128 stands for zero in the data rows.
Some points, one per row:
[118  86 133 124 117 125 115 103 173 148 124  91 122 153 106 127 125  57
  82 102 115]
[129 104  70 133 129  81 130 161 159 123 127 114 138 165 104 124 134 146
  75 176 141]
[112 139 109 134 110 168  98  94 131 170 129 110  89 146 160 160 111  69
 130 117 152]
[126  65 152  91 144  73 140 166 174 108 117  79 185 129  45  95  74  81
   0  44  42]
[108 139 143  79 127 127 108  94 108 127 133 120 130 101 126 136  98  95
  68  49  86]
[121 115 136 167  95 161 110  97  88 156 175 116 120 135 150 167 148  70
 152 139 168]
[138  94 169 119 145  95 154 142 153 100 126 106 157 126  75  93 146 122
 118  98  84]
[116 142 145  79 125 101 123  94  94 106 144 135 139 104 119 130 147 130
  92  81  97]
[119 202 142 109 121 201 105 105  70 157 120 169  95  83 202 163  86 142
 185  84 138]
[129  94 178 106 131 124 129 100 131 123 141 106 141 117  97 116 137  73
 106  69  89]
[134 195 160  96 144 193 125 122  90 136  98 171 101  79 186 128  86 155
 192  66 113]
[121 134 134 119 121 125 123 136 100 124 147 131 149 109 132 138 114 134
  99 106 125]
[130 145 136  91 144 127 138 167 116  97 116 142 162  90 118 116  65 168
  84  75  86]
[119  92 163 122 108 135 109  84 123 144 154  94 123 133 107 137 137  41
  93  81 109]
[108  82  60 167  98  73 117 118 153 138 170  99 126 193 107 151 167  95
  64 214 182]
[138 125 104 151 136 123 148 164 160 129 107 130 125 146 132 115 124 163
 157 176 142]
[116 136  83 109 122  91 117 116 121 118 141 131 133 138 125 142 145 154
  80 163 144]
[143 141 107 160 137 129 142 160 132 116 120 149 122 130 139 120 147 190
 183 192 160]
[126  94 150 142 118 114 138 165 114 109 166 119 187 109  97 139 100 119
  67 102 117]
[144 169 123 148 155 169 141 159 134 133  86 160  93 124 172 111 129 183
 224 162 150]
Then 24 other points, each followed by its number:
[140 134  89 157 142 124 137 169 148 132 109 137 119 145 141 124 123 171
 162 187 154] 0
[143 137  99 161 132 111 147 150 145 119 120 143 125 149 134 114 167 177
 173 210 162] 1
[121 104 142  72 137  61 132  84 145  86 129 113 141 140  72  87 181 126
  62 108  82] 2
[102 147  78 123  92 121  94  93  85 145 173 140 127 136 157 179 139 119
  83 159 167] 3
[120 194  94 123 130 206  91 105 132 180  92 141  56 127 215 157  72 118
 173 120 159] 4
[130 124 156 136 124 143 136 132 115 131 137 129 139 111 125 134 113 118
 138  96 124] 5
[118 122  72 147 126 111 112 148 148 149 125 110 123 162 131 147 105 114
  84 171 154] 6
[151  97 133 156 151 108 158 168 171 112 108 119 140 144 100  91 141 156
 159 165 122] 7
[117 161 112 115 122 161  97  96 107 149 133 139 102 124 168 153 116 115
 136 111 143] 8
[126 150 116 163 112 127 138 144  75 114 172 158 145 109 149 156 155 186
 165 188 178] 9
[142 119  98 145 147 116 146 167 184 131  90 119 112 161 124 110 117 155
 145 174 130] 10
[144 157  85 149 148 157 137 157 168 144  85 139  84 150 164 118 116 173
 187 189 157] 11
[128 120 154 147 120 141 132 108 104 127 151 129 136 119 125 133 160 115
 161 133 141] 12
[122 157 103 139 116 195  95 108 142 185 105 121  70 144 181 152  86  85
 159 123 154] 13
[118  92  64 121 134  41 137 135 167  99 137 109 149 174  86 121 163 153
  43 199 132] 14
[124 117 138 111 127 100 141 147 101  97 157 135 179 101  98 132 128 149
  74 100 105] 15
[142 171 124 190 122 228 123 162 115 176 116 150  91 117 200 152  81 136
 240 154 180] 16
[118  77  29 190 106  73 119 154 168 148 154 100 135 206 114 156 142 117
  63 254 195] 17
[132 123  94 193 117 143 126 155 126 152 139 127 120 155 151 148 130 135
 164 200 187] 18
[124 101  85 124 124  91 120 106 185 139 107 108  98 174 114 122 153 107
  95 173 141] 19
[111 104 136  90 121  99 108 105 126 132 146 100 142 126  98 138 119  71
  31  70  97] 20
[123 190 120 103 133 171 115 121 111 142 100 156  99 101 172 134  91 140
 160  97 118] 21
[135 103 166  92 155  87 150 137 152  88 108 118 156 116  77  79 135 131
 100  91  68] 22
[122  98 147 154 102 117 128 128  97 126 182 118 169 119 109 156 140 100
  95 131 143] 23
Which of these numbered points is nearest to each point below, looking only along the 6 directions in which the first points spread most? Its number follows each.
[133 126 159 134 120 151 129 134  99 127 138 129 145 105 127 135 107 114
 134  94 116] > 5
[120 101  79 147 121 106 126 139 165 139 121 108 127 163 115 135 115 118
  81 163 147] > 6
[122 145 201  91 117 149 126 101  62 110 169 148 161  68 124 135 133 113
 133  38  85] > 5
[109 143 155  65 120 127 105  74 108 128 130 125 123 105 121 132 117  77
  72  44  76] > 20
[113  89  35 184 112  90 119 156 173 155 141 103 121 200 120 153 137 121
  78 241 193] > 17
[131 104 164 164  92 170 110  92 113 163 160 113 114 135 143 154 148  51
 172 118 160] > 12
[108 193  89 103 115 193  80  89 117 179  98 146  63 125 205 167  67 103
 138  95 141] > 4
[146 181 207 107 147 192 141  97  72 118 119 170 109  69 171 115 148 160
 250  71 113] > 21
[127 162 132 134 117 207  94  92 117 179 112 134  78 122 188 153  96  74
 178  95 139] > 13
[115 104  65 121 125  48 131 136 155 109 134 119 143 170  89 128 155 158
  52 194 146] > 14
[122 102  81 126 132  66 133 138 163 118 132 104 142 167  93 124 145 138
  57 172 127] > 14
[149 202 115 170 131 204 136 147  97 146 101 186  84 106 209 138 128 203
 255 195 186] > 16
[127 104  67 141 134 102 127 157 184 146 100 102 124 165 114 125 101 121
  78 165 135] > 6
[141 128  99 165 137 128 141 175 159 134 101 128 119 151 136 115 109 163
 153 178 150] > 0
[121 210 140 111 114 207  99  92  67 156 124 173  92  85 204 162  84 128
 189  81 142] > 21
[128 141 162  97 129 121 124  86 107 115 136 139 129 108 120 116 157 117
 123  82  98] > 5
[111 135 137  74 122  72 121  72 105  89 142 137 138 122 102 113 200 143
  89 119 101] > 2
[123 106 156  84 140  68 136  99 137  90 133 120 147 123  82  93 179 136
  86  92  84] > 2
[108 151  66 107 119  94 110 111 123 119 132 147 121 144 140 142 148 166
  90 169 145] > 3
[147  75 242  87 162 105 168 138 146  77 121 107 185  86  49  66 132 100
 109  16  28] > 22
[138  94  94 163 135  59 162 169 156  93 137 125 162 164  85 106 176 187
 113 222 147] > 14
[140 127 118 133 153 116 148 155 163 116  97 129 121 143 122 101 128 161
 149 165 136] > 10
[149 173 106 163 148 181 143 192 126 140  96 160 118 110 177 128  72 190
 205 159 159] > 11
[128 105 106 174 117 130 130 128 131 144 146 122 123 148 134 142 162 131
 153 192 170] > 18
[145 168 209  67 153 187 134  99 118 124  78 143  99  67 143  90  93 114
 184   5  51] > 21
[118 151 147  82 131 132 126  89 108 116 124 143 119 100 134 121 146 128
 134  85 102] > 5
[119 119 149 178  87 171 116 113  89 158 174 125 124 130 153 168 145  81
 173 144 176] > 12
